(in the rows, 128 means zero)
A single turn carries every row of the set below to another of its rows. Some are shown first; where does it send the rows asked next?
J_856: [138 162 115 126 153 127 111 132 157 135  91 142 159 145 126 105  96 112
  70 118 135 128 137 158 108]
J_301: [132 122 138 129 128 132 137  83 124  98 150 127 133 101 161 142 113 142
  90 129 120  87 158 123 135]
J_339: [124 107 149 111 127 131 123 102 137 110 166 112 111 109 169 120 122 157
 105 125 106  91 133 100 135]
J_182: [121 142 127 103 111 147 142 161 143 170 130 100 104 141 119 101 106 109
 164 112 130 130 132 118 122]
J_305: [119 103 150 102 114 126 125  78 124 126 147 125 115 116 164 147 124 135
  89 134 126 104 151 101 133]
J_930: [ 88 117 158 113  99 123 138  94 148 161 185 147 129 163 122 106 138 114
 141 119 131 103 131 130 126]
J_63: [146 147 116 120  98 135 138 151 134 143 141 100 114 123 118 112 100 101
 166  94 130 109 143 114 136]
J_647: [121 144  87 119 138 136 111 136 138 114 103 155 116 132 138 166 139 137
 124 136 100 127 157 160 143]
J_988: [124 143 111 117 102 121 128 166 158 148 125  99 126 142 133  95 120 105
 172 109 117 144 130 124 127]
J_931: [149 118 132 106 120 121 111  87 145 119 172 126 131 138 178 114 136 141
  87 110 132  92 137  97 129]
J_811: [101 124 157 133  87 102 126 100 152 145 177 137 162 158 129  95 140  95
 136 114 130 109 125 126 129]
J_508: [136 139 122 120 117 137 120 176 131 155 120 106 107 143 105 114 102  86
 141 101 114 127 117 122 137]
J_820: [110 156 132 131 132 137  94 124 155 141  88 144 158 102 119 113  83 105
  82 117 130 132 139 142 117]
J_920: [103 167 136 118 142 155 124 135 149 158  85 134 155 119 117 113  88 115
 101 140 141 121 138 151 104]
J_303: [124 138 138 107 113 112 124 123 160 146 183 139 141 186 125  85 139 123
 134 103 135  86 114 129 122]
J_360: [141 129  93 116 146 128  91 112 149 124 122 161 122 160 164 149 152 128
  76 122 109 134 144 140 135]
J_875: [138 106 144 124 108 115 121  99 115 111 148 107 136 123 173 144 139 115
  93 133 118 104 136  96 142]
J_884: [ 96 128 166 130 123 129 133 124 142 147 184 140 139 166 108  94 129 112
 130 118 116  82 105 138 128]
J_343: [155 151 111 101 128 121 130 173 149 145 120 102 120 162 117  91 102 113
 132  98 132 118 121 128 119]
J_188: [111 136 111 132 146 133 105 130 133 118 108 151 147 157 156 162 162 123
  99 160  96 125 130 155 136]
J_350: [112 167 129 135 145 140 125 142 160 131  88 116 174 113 143  98  98 127
 105 144 128 126 135 150 107]
J_896: [108 178 124 134 126 135 122 128 158 137 103 149 168 115 104 106  88 114
 121 119 138 108 149 163 114]
J_494: [107 128 138 137 106 125 136  99 136 137 192 157 135 163 117 125 150 107
 145 113 118  86 135 142 142]
J_784: [ 97 126 105 115 134 130  79 115 158 125 123 170 118 134 151 151 150 141
 105 132  92 137 140 146 141]
J_443: [104 131 110 105 141 143 101 123 132 139  96 161 118 146 143 173 145 128
  98 152 109 131 144 148 135]

J_350 moves to J_875
J_856 moves to J_931
J_647 moves to J_494
Where do these go?
J_508 moves to J_784
J_920 moves to J_305

